In the data rows, 128 means zero.
Here are some points, each followed by its number:
[100 115 157 122 166 103 143 172  94  90 168  75 140 159 136 121 123 108
 124 155 156  88 137  45 133 101  61 105  85 140 175  60] 0
[119 134 188  99 139 162  81 132 159  68 186 170 102 154 132 156 153 146
 109  85 107 166  55 221 193 109 123 172 188 156  93 116] 1
[211  81 105 129 118 120 118  73 107 121 172 101 139 150 176 157 117  91
  70 131 181  97 156  41 119 160  72 116  86 156 159 115] 2
[130 157 155 122 103 133 159 107 142 170 124 237 111 147 115 148 111 149
 149 124 117 130  76 156 136  80 107  86 170 106 129 146] 3
[ 90 157 174 173 187  70 160 167 142  80 148  87 121 166 138  89 106 130
  80 112 108  65 128  70 137 145  88 142 124  89 149  68] 4
[118 125 106 111 110 128 160 132 126 231 113 149  92 112 132 160 162 103
 143 133 143 134 169 119 112 164 125 134 147 133  97 176] 5
[151 105 137  85  90 132 170 136  85 157 121 107 137 121  49 132 137 131
 170  79 193 147 102  95 108 168 165 109  86  80  91 161] 6
[ 99 120 121 173 133 160 112 131 142 135  95 142 154  96  27 168 106  97
 213  83 135 135 114 120  98 133 153 157 166 117 156 158] 7
[148 143 116 155 131  54 160 171 101 143 185 108  43  91 203 101 128  81
 139 201 107  68 224 102  74 118  64 146  78 146 114  91] 8
[142 138 145 118 131 173 153  80 129  90 140 122 150 183 118  97 128  86
 117 108 101 127  82  83 118 114 145 103 144 142 147 153] 9
[ 98 144 125 117  94 165 140 171 148 107 120  99 122 156 137 105 130 117
 146 103 103 136 175 135 115 203 167 127 134 125  92 152] 10
[150  98 133  94 126 148 164 126 107 134 127 134  82 115 108 146 142 188
 156 119 159 155 128 137 139  92 111 115 127 124  84 156] 11
[ 53 166 166 160 105 140 159 166 128 141 139 139 164 141 124 129 148 124
 121 118 109 124 133 127 156 144 144 122 164 115 139 140] 12
[148 102 145 178 153 137 110 122 129 110 132 183 153 112  60 174 106 140
 174  99 126 132 115 177 111 107 126 143 178 141 141 175] 13
[ 60  94 122 131 135 214 141 113 103 144  89 164 160 123 107 177  84 230
 124 137 155 158 172 155 144  95 124 146 146 124 133 132] 14
New points follow, each followed by the numbers of its three nearest points above, nearest first.
[174 111  82 147 122  45  87 102  78 122 102  84 156 104  97 125 137  80
  78 144 169 105  91 106 125 166 122 171  71  72 183 117] 2 6 0
[124  82 148 209 153  83 200 183 126 203 116 177 140  42 139 100 119  90
 134 147 117 147 138 177 109  82 126 169 141 156  52 111] 5 13 12
[204  89 101 138 124 117 128  75 110 121 157  97 130 147 170 158 123  94
  70 124 183  92 165  36 114 150  64 112  88 153 162 115] 2 0 9
[140 124 116 121 108 100  91 126 140 168  78 130 149 110  84 141 164 157
 113 131 169 174  77 177 153 118 144 106 122 109 149 154] 11 13 3
[142 109  84 106  72 154 123 130 126 119  64 161 160 126 133 120 136 133
 126 151 147 181 128 178 156 121 160 111 136 136 112 156] 11 10 5
[ 94 155 134 140 168  88 123 172 136 128 153  75  81 154 127 113 116  92
  96 131 119  88 163 120  88 153  74 208 103 108 127  63] 4 0 8
[124 168 119 127 108 142  89  88  97 133 109  81  79 101 171 121 168 125
  41 119 151  59 122 115 123 158 101 128  92 118 181  61] 2 0 4
[149  84 126 131 142 149 182 149  77  93  74 137 134 138 123 121 116 132
 142 116 150 167 155 143 134 153 119 132 147 119 130 173] 11 10 13
[141 144 110 147 125  41 150 168 107 153 184 121  49  76 194  98 128  78
 137 199 109  75 236 111  71 114  75 157  82 150 109  98] 8 5 0
[137 104 154 180 150 143 101 134 135 102 133 163 150 123  64 168  96 139
 166  98 123 143 112 184 117 102 116 143 175 142 145 180] 13 7 3
[ 81 173 141 166  60 145 146 141 121 118 155 150 135 128  77 107 133  73
 149 103  91 117 103 125 115 101 135 166 133 108 115 128] 12 9 7
[155 170 158 143  99 108 150 125 108 162 146 187 116 166 139 141 106 113
 165  82 123 148 156 127  69 133  95 120 119 113 144 122] 3 5 12
[149 159  77  77 146 122  95  90 107 158  14 112  85 118  97 137 107 224
 123  94 167 184 112 187 108 181 134 127 131  55 169 115] 11 14 6
[154 167 146 111 189 101 117  86 136 105 183 135 173 133 136 118 109 138
 171 110  83 110 140 109 117 152 199 129 124 120 119 126] 9 10 12
[119 132 193 104 139 170  75 133 169  69 191 174  91 149 139 146 158 148
 119  92 111 165  57 222 190 111 128 175 181 154  87 115] 1 13 3
[149  97 139 106 130 149 159 132 114 128 133 138  68 119  93 140 135 177
 144 110 159 159 122 150 125  89  98 117 140 141  89 147] 11 3 13
